Families of rows that turns and mirrors carry onto each other, the same ones carrying the whole set onto itself: the rest of each named row's family, in list order
4 families of 8 rows
baga: [  2  31 -11  -9   1   5   1  -9  -3  12  15  -8 -17 -11 -26  -8 -13 -14
  30 -32 -24  14  19 -16  19  -5   6  -2  -9  -4  13  -8 -14]
Dopat: [-11   3 -10 -19  -3  17  -3   5   4   9   7  -2  38  36   1   8 -29  26
 -17  19  21  10  -1   4   1  30   3  15   0   1   2  10 -15]
difim: [  2 -13 -20 -11  27  -4 -20   2  31 -16 -10 -23  -2   2  26  17  17  14
   1  -8 -15   0  -6 -29  20   1 -12 -13  -1  25   1   1  15]
zipak: [-13  16 -20  17  -2  -2  14 -18 -10 -14   3  12  22   4 -20  -5 -34  -9
  15  20  -1   8  24  12  -7   3   7  -4   4   5  12  -4 -17]
Pipob: [ 33  -4  -6 -55 -13  19   8  12 -11 -13   9 -17 -12 -24 -12  -8  -5  -9
  -9 -17   6   8  -7  -3  -5  -2   0  18  15   0 -25 -12  -1]
tofiz: [ 18   9   4 -43 -17  22  -1   6 -19  -1  11 -15 -38 -15 -18  -5   6 -22
  -3 -28 -12  16  -8  -9   3  -3  15  15 -10 -15   2  -9  -7]
von: [ -5   9  -9 -16 -18  20   5  -1 -22  -7   9   1  17  29  10   6 -34  13
 -23  27  19  14  -4  13 -14  26  11  15  -6 -16  15  -2 -10]
Lezem: [-27  24 -10  12  -2  14  -2 -15  -1  14  11  12  21  22 -34   0 -18  -5
  22  -5  -3  11  13   3  14   8  15   4 -11  -3  15   4 -26]
Veti: [  8  23  -9 -33  16  14  -4  17   2  22  -4 -17   2  17  39  13   9  25
 -24  10  -3 -11 -25  -7   9  11  10   9  -8  -6  12   7  19]
badig: [-26 -34   3  24  -1  20 -15  -7   6 -10  -5   8  -3  15 -18  18  25 -17
   8 -16 -10   1  -6  -4  -1 -22  12 -11   1  16   9   2 -16]
Ralin: [-12  20 -21  -1   4  -8  11  -8  12   7   5   0  33   6 -27  -6 -37   6
  16  10   1   8  26  -2   7  17  -2   0   7  13   1   6 -20]
Tafi: [-13  23  -8 -13  -1  16  11   9  -8  30   1   3  32  29   8   8 -16  20
 -18  24  13  -9 -11  17  -7  14  21  13   1 -10  10  13  -9]
geve: [ -2 -27   7 -14 -10  21  18  16 -14   5  -9   3   4  -4  -6   9  18 -12
 -22   0   6 -16 -18  21 -30 -24  20   5  22   2  -8   4  -7]
Vodel: [-16 -47  -7   8  10  -3  -5   0  21 -20 -15  -3  12  -3  -8  17  13  -5
   1  -5  -7  -3   5 -12  -7 -13  -4 -16  18  34  -4   7  -9]
Bozik: [ 21  29 -23 -31   7  -8  11  -4   7  -4   7 -16  -2 -28 -22 -15 -22  -7
  21 -14 -12  11  20 -15  17   5  -7   4   8   8 -12  -9  -3]
dofo: [ 27  13   0 -45  -6  15  20  19 -19   9   3 -10 -21 -26  -2  -8  10 -14
 -13 -10  -5 -10 -16   7 -13 -16  17  14  15 -11 -13  -5   7]
keko: [ 13  42 -17 -23  12 -11  22   1  -2  19   1  -9 -10 -33 -14 -12 -10 -11
  16 -10 -25 -10  13  -3   7 -13   7  -3  10  -3   0  -5   2]
zug: [  2 -39   5 -13 -24  27   3   5 -24 -30  -3   0  -5   7   7  14   3  -8
 -28   9  13   6 -15  13 -32  -5  10   4   9  -2   1  -6  -6]
Gigop: [-24 -33 -11  29   6   3  -7 -13   4 -30 -14   7  12  13   7  18   3  -6
   0  14  -4  -2   4   1 -16 -12   3 -19   5  19  14   1  -4]
Givif: [-20  12   0 -13 -12  31 -12   1  -8  12   7   1  11  42  -8  10  -5   9
 -15  10  12  13 -15   4   8  27  22  22 -24 -15  18  10 -19]
Lezek: [  9   3 -14 -39  11  19 -17  11  13   1   1 -21  10  23  35  14  -1  29
 -20   2   8   8 -19 -17  17  25  -6  10  -9   5   0   2  13]
Gavof: [-16  32 -15   7   8  -8  23  -2   1  32  -1   8  28   1 -20  -3 -23   2
  13  10  -9 -12  20  11  -2  -1  13  -3   9   2  11   8 -16]
geke: [ -3   5 -16  -5  30  -7  -7   7  20  12 -16 -15  -7  -3  34  18  23  11
  -2  -3 -26 -18 -10 -20  12 -13   1 -19   1  14  14   5  19]
bidet: [ -7 -30  14 -17 -22  35  -5   5 -16 -13  -1   2 -15   6 -26   8  18 -25
 -13 -12   6   8 -20   8 -15  -9  24  15   0  -4  -3   1 -18]
febu: [-20 -28  -5  18  15  -2   5   5  10   6 -18   3   9  -3   3  20  21  -4
  -3   1 -15 -23  -5   1 -16 -29   9 -22  18  21   9   9  -2]
nodov: [ 20  21 -17 -31   3  18 -11   7  -9  -8   8 -21  -9  16  48  10 -14  22
 -16   3  -2  12 -11 -13  11  19  -4   4 -17 -11  17 -14  19]
kaden: [ -4  11  -4 -28   2  21 -25   9   5   9   2 -22 -20  25  24  18  12  14
 -15 -12  -9  15 -20 -24  21  19   8  10 -28  -9  22   3   7]
ledur: [  1   7 -26   9  27  -3 -17 -11  12 -22  -6 -13  -7   4  36  12   2   8
  13  -3 -20   2   4 -19  16  -5 -12 -24 -10  15  19 -12  19]
rusuk: [  3 -48   3 -23 -16  23   7  11  -7 -17  -1   0   7  -3 -18   6   4 -10
 -16  -5  14   4  -8   8 -26 -10   5   9  25  14 -19   2 -14]
kot: [-14  -8  -9   6  15   8 -27  -1  17   2  -3 -14 -20  11  14  19  22   0
  10 -30 -26   7  -4 -29  20 -10  -1 -16 -15  12  21  -1   2]
mekep: [ 34  -1  -7 -38 -11  20   3   8 -26 -25  10 -18 -32 -21  16  -2  -4 -12
 -10 -15  -5  12  -7  -3 -11  -9  -1   4   5 -10  -4 -23  10]
fel: [ 18  24 -24  -4   9  -5   7 -13  -6 -20   9  -7 -13 -28  -5 -10 -19 -16
  28 -12 -21   8  21  -8   6 -14  -5 -13   3   4   4 -22   2]

The rest of the family of Dopat: difim, Pipob, Ralin, Vodel, Bozik, Lezek, rusuk
The rest of the family of tofiz: baga, Lezem, badig, Givif, bidet, kaden, kot

Families of rows that turns and mirrors carry onto each other, the same ones carrying the whole set onto itself: the rest of each named row's family, in list order
5 families of 6 rows
duv: [ 16  -5  -5 -20  -6 -11 -15  19   6 -16 -17]
Sabit: [-12 -16  28  14  -6  14 -30   0  -6  18  -8]
Kif: [-12  -1 -17 -14   4   1  -6 -12  27 -29  -1]
Dol: [-10 -16  27  14   4  23 -29 -26   4  -1   7]
laveb: [-22  -6  11  16   3  -2  27   9  25 -16  -8]
belad: [ 29 -12  17   8 -13 -19  20  -6   1   8 -22]
Sunik: [  0 -25  28  -3 -24 -11 -16 -17  21  22   8]
giva: [ 31 -12  17   9   5 -10  22 -31   6 -11  -4]
Fegeb: [  2  23  11   6  -3 -13  17 -28  11 -29   6]
Mav: [ 30 -11  24   7   6  -5   0  13 -14  -6 -18]
Biva: [ 12  17  27  13 -11  -9  11 -39   6 -17   8]
napom: [-22 -24  16  -4   1 -15 -17  -2  15  19  17]
Muze: [ 11  -2  -8  -5 -12 -19  20   6  15 -11 -25]
Vek: [ 15  -3  -9  -7   5 -16  21 -20  22 -25  -5]
pur: [-18  -1 -16 -10  -8  -3  -4  14  19 -14 -20]
mivu: [ 16 -18  35  18  -9  -3  -5  -9 -10  21 -12]
Zirag: [-33 -13   9   5  13 -11   4  11  17   1   8]
zute: [  4  11  34  11 -13  -3 -10 -41   2  -6  16]
Kem: [ -1  -7  21  18 -21   2  26  -6  30 -13 -17]
butu: [-28  -7   2  -1  -7  14 -29  12   7   0 -12]
gozo: [-17  22   1  -1   4 -11   3 -22  12 -28  14]
negek: [ 29  -7   7  -9   3 -17   0  16  -5 -12 -18]
Gogo: [  4  -4   2 -15 -12   9 -33  19   6 -15 -18]
ler: [ 18 -11  33  13  -3  13 -17  12 -13  -5 -18]
Tuzam: [  5  -8  20   2 -11  21 -34  15  -4 -10 -18]
Ditig: [-13  10  24   2  -6  -1 -25 -33   3  -6  22]
tiriv: [-24  -7   2  -3   4  19 -30 -16  19 -16   6]
kod: [ 19 -19  36  20   5   8  -5 -34  -4   3   3]
leb: [ 10 -17  30  10 -36  -3   6 -20  29   6  -9]
gom: [-22  16   8  -3   2  -6 -18 -23   9 -17  21]

The rest of the family of Mav: duv, negek, Gogo, ler, Tuzam
The rest of the family of Sabit: belad, Muze, pur, mivu, butu
The rest of the family of tiriv: Kif, Dol, giva, Vek, kod
The rest of the family of laveb: Sunik, napom, Zirag, Kem, leb

Families of rows that turns and mirrors carry onto each other, the same ones carrying the whole set onto itself: the rest of each named row's family, in list order
4 families of 4 rows
boko: [-15  -6 -13 -21  23   3   1  -9  -7  18 -12   2 -11 -11 -10   9  -8   4
 -38  -4 -40  -1 -26   2 -18 -30  38   5  40  31 -13  -8  13 -13  -5  36
  28 -12  -6]
movoz: [-20 -19   6 -22 -22 -16 -10  -2   4 -25 -11 -29  -6  27   2   1  30 -30
   4   6 -40 -35 -35  22  36   7  17   8  49  40  14 -32  45 -37   3  24
  45  -3 -14]
Moru: [-42 -13 -17 -20   8   1   1   1   6  32 -18  -2  -9 -18  -6   6  -6  -6
 -42  -3 -30 -15 -38   1  -9 -24  29  -7  34  38  -3 -23  20 -23   3  23
  44  -1  -7]
natu: [-23  -2   7  15  -2  -5   8 -35 -42 -32 -27  -8 -19  37   6  -4  27 -54
 -60  18   3 -20   1  23  17 -45  17   3  30  31  12   5  16 -23 -19  42
  32  -1 -15]
Mono: [-32  -2   6 -28 -23 -17  -5 -11  18 -19 -26 -20   3   9   3  11  25 -35
  -5   3 -35 -28 -24   8  23  -2   8  -5  43  44  13 -38  43 -45  11  27
  60  13 -14]
nur: [-29 -15  17  11  -8  -9  17 -40 -25 -25 -52   6 -26  21   1   2  20 -52
 -65   3 -10 -12   2  14   7 -53  -2  -6  19  41  23  -4   7  -9 -16  41
  44  -1 -33]
nito: [-11   3   5 -27 -23 -18 -15 -20  12 -29 -20 -21 -13   8   3   4  41 -41
  15   6 -28 -20  -9  16  26   0  19   3  54  33  19 -32  28 -35  18  28
  40   3  -9]
vibab: [-24 -22   8  19  -2  -8  10 -37 -36 -27 -44  -7 -26  36   2 -10  24 -41
 -55   2 -10 -19   0  32  24 -49   8   7  27  31  21  12  13 -20 -14  34
  39 -16 -32]
vafat: [-16 -41  20 -12 -39 -26   3 -27  17   5 -19   3 -38  11 -20 -10  33 -46
 -34   6 -19  -3 -18 -14   9 -17 -11   4  24  49  23  -8 -26  12 -26  37
  38 -10 -15]
pom: [-15 -40  17  -4 -36 -28   3 -10  13  -2   5  -2 -37  13 -24 -15  22 -31
 -27  19  -6 -11 -21  -5   8  -8   6  22  40  45  17   8 -21  13 -43  29
  13 -16  -5]
fube: [-17   9  11  15 -10  -6  13 -39 -30 -38 -40   0 -35  24  -1   1  23 -43
 -42  -8 -21  -9  17  17   4 -55  16   1  27  24  11   5  15 -21 -10  44
  33  -3 -29]
dugos: [-27 -17 -24 -17  15   4  -5  -6 -22   6   2  -9 -21 -10  -1  -6  -6  10
 -48   9 -16 -29 -35   8 -15 -28  37   8  33  32  -1 -10  18 -14  -7  24
  29   1   5]
vazaz: [ -2 -28  14 -15 -24 -18  -7 -20  12   8  -8  -4 -36   9 -29 -14  35 -40
 -12  11 -21   7 -18  -6  11 -17   1   5  49  50  14  -9 -33  18 -25  42
  16 -20  -4]
telef: [ -6 -45  16  -3 -33 -19  -3 -20   6   4   4   4 -37  35 -23 -17  26 -36
 -28  15 -23  -5 -30  -8  16  -6   2  16  24  42  22  -2 -25  16 -27  33
  29 -20 -19]
fot: [-32 -17 -23 -11  16   7   1  -4  -6  26  -6  -4 -12   3 -11 -13 -10  10
 -42   5 -31 -25 -37   8  -1 -18  37   6  33  26   2  -1  23 -24   6  24
  41 -10  -8]
tozev: [-12 -10  16 -27 -24 -18 -16  -8  10 -32 -10 -28  -5  15   6  -7  22 -37
  -7  18 -20 -30 -22   7  34   9  15  11  60  32  14 -26  44 -45  -8  36
  40   3  -4]

The rest of the family of nur: Moru, Mono, vafat
The rest of the family of movoz: vibab, telef, fot

Families of rows that turns and mirrors carry onto each other, the same ones carrying the whole set onto itself: the rest of each named row's family, in list order
3 families of 6 rows
Susu: [ -8 -29  -8 -12  12   8  -7 -20 -43   4   5   9 -36  32 -17  15 -11  24
 -12  36   0 -45  -8   6 -12   0  21 -22  -4 -32  18 -16  21]
Tebam: [-12  -3 -23 -17   3  -2  -1   3 -62 -11 -11  -7 -11  36  10  25  -8   3
 -31  28  -5 -24 -11  10  -7  15  32 -12  -3 -10   8 -22  -8]
Zus: [-13  -2  41 -11  -7  -9 -12   1   6  -6   8  22 -22  32  -7 -14 -17   0
 -44  11   9  10   7   5 -38   5 -23  -7   2  29  14   6  11]
gizag: [ -9 -21   4   7   6 -22 -17 -15  47  13 -24  -3  -5  31 -20  -7  -5   9
 -31  24  -6   9   5  -8 -27   5 -26 -11  12  29  -3 -13   5]
Zetu: [ 10 -15 -10 -19  10   0  11 -29 -33   7  11  -8  -1  30 -14  33  -3   6
   8  25   8 -34  -9   3 -10   4  34 -15  -3 -20 -14 -13 -18]
befo: [ -6   6  36 -11   6 -11   0  -3  28  -4 -17  -2  -9  16  -9 -15 -14  -3
 -32   3   8   2  -4   5 -20   2 -12 -23   7  37 -13   8  26]
zomob: [ -3 -12   4  -8 -10 -16  -5 -13  11  23  -8  -2  -5  31 -16 -14 -14 -13
 -31  23   2  18  -2  -8 -36  10 -33  20  -4  36   2   5 -19]
gug: [  5 -20  19   6   7  -3 -25  -7  37   7 -13  -6 -25  28   0 -12  -6   1
 -33  14  10   6  18 -13 -33   7  -4  -6   7  36 -24  -1   6]
ser: [ 16 -26  -7 -18  18   8  19 -21 -31  -6   9   9 -19  39  -4  32   8 -10
 -13  15  12 -27  -4  -2 -12  19  38  -3   2 -21  -1 -22 -11]
Kevo: [-10 -14  -2 -18  21  12  25 -31 -30   7  10  -5 -11  36 -15  30   2  10
   3  17   5 -40 -18  -5   4   9  21 -31 -11 -11   6 -20  12]
Nep: [ -7 -15 -29 -12  -8   8  -8  -8 -45 -10 -19 -11 -17  15  12  22  10   7
 -18  26  -6 -28   0  12  10   9  32 -23  -9 -21  -9 -15  -2]
fedap: [ -3 -19   9  -2  -1 -18 -19 -10  27 -12 -22  -6 -18  31   4 -19 -18 -17
 -46  12  -1   5  24  -2 -14  22 -10   0  11  38  -5   0   7]
pob: [ -3 -35 -19 -15  -2   4   5 -34 -39  -2   1   1 -20  41   1  19 -16  11
 -16  35   8 -44  -5   1   3   4  11  -4  -6 -21  32 -14  11]
Veseg: [-13  -8   0 -11 -16   1 -25 -21  28  19  -8  -8 -11  29 -22 -17  -9   6
 -22  13  -5   7   5  -2 -29   4 -35   9 -10  26   8  21  -1]
lokiv: [-22  12  38   5  -1 -10 -27   9  -1  -3  -3  -2 -10  15 -18 -22 -12   3
 -29  10   5  14   2  -1 -22   1 -13 -11   3  31   0  12   6]
Foza: [ -4  -8 -33 -28   8  24   8  -5 -26 -16  -3 -11  -9  22 -11  35  16   7
 -15  37  -2 -18 -19   6   0  12  31  -8  -7 -11  -7 -28  -3]
Kopav: [-22  -8   8 -19 -11   5 -11   6  20   5   0   3 -16  15 -27 -15  -6  -1
 -30  25 -14  15 -10   4 -21  -8 -33 -11  -6  44   6   5  -7]
laz: [ -2 -19 -25  -8   7  -1  -6   5 -30   8 -12  -6 -14  31  -7  29  -1  20
 -19  36  -4 -44  -6   1   4  -7  26 -28   4 -15  23 -32  23]

The rest of the family of Nep: Susu, Zetu, gug, Veseg, lokiv
The rest of the family of Kopav: gizag, befo, Kevo, Foza, laz

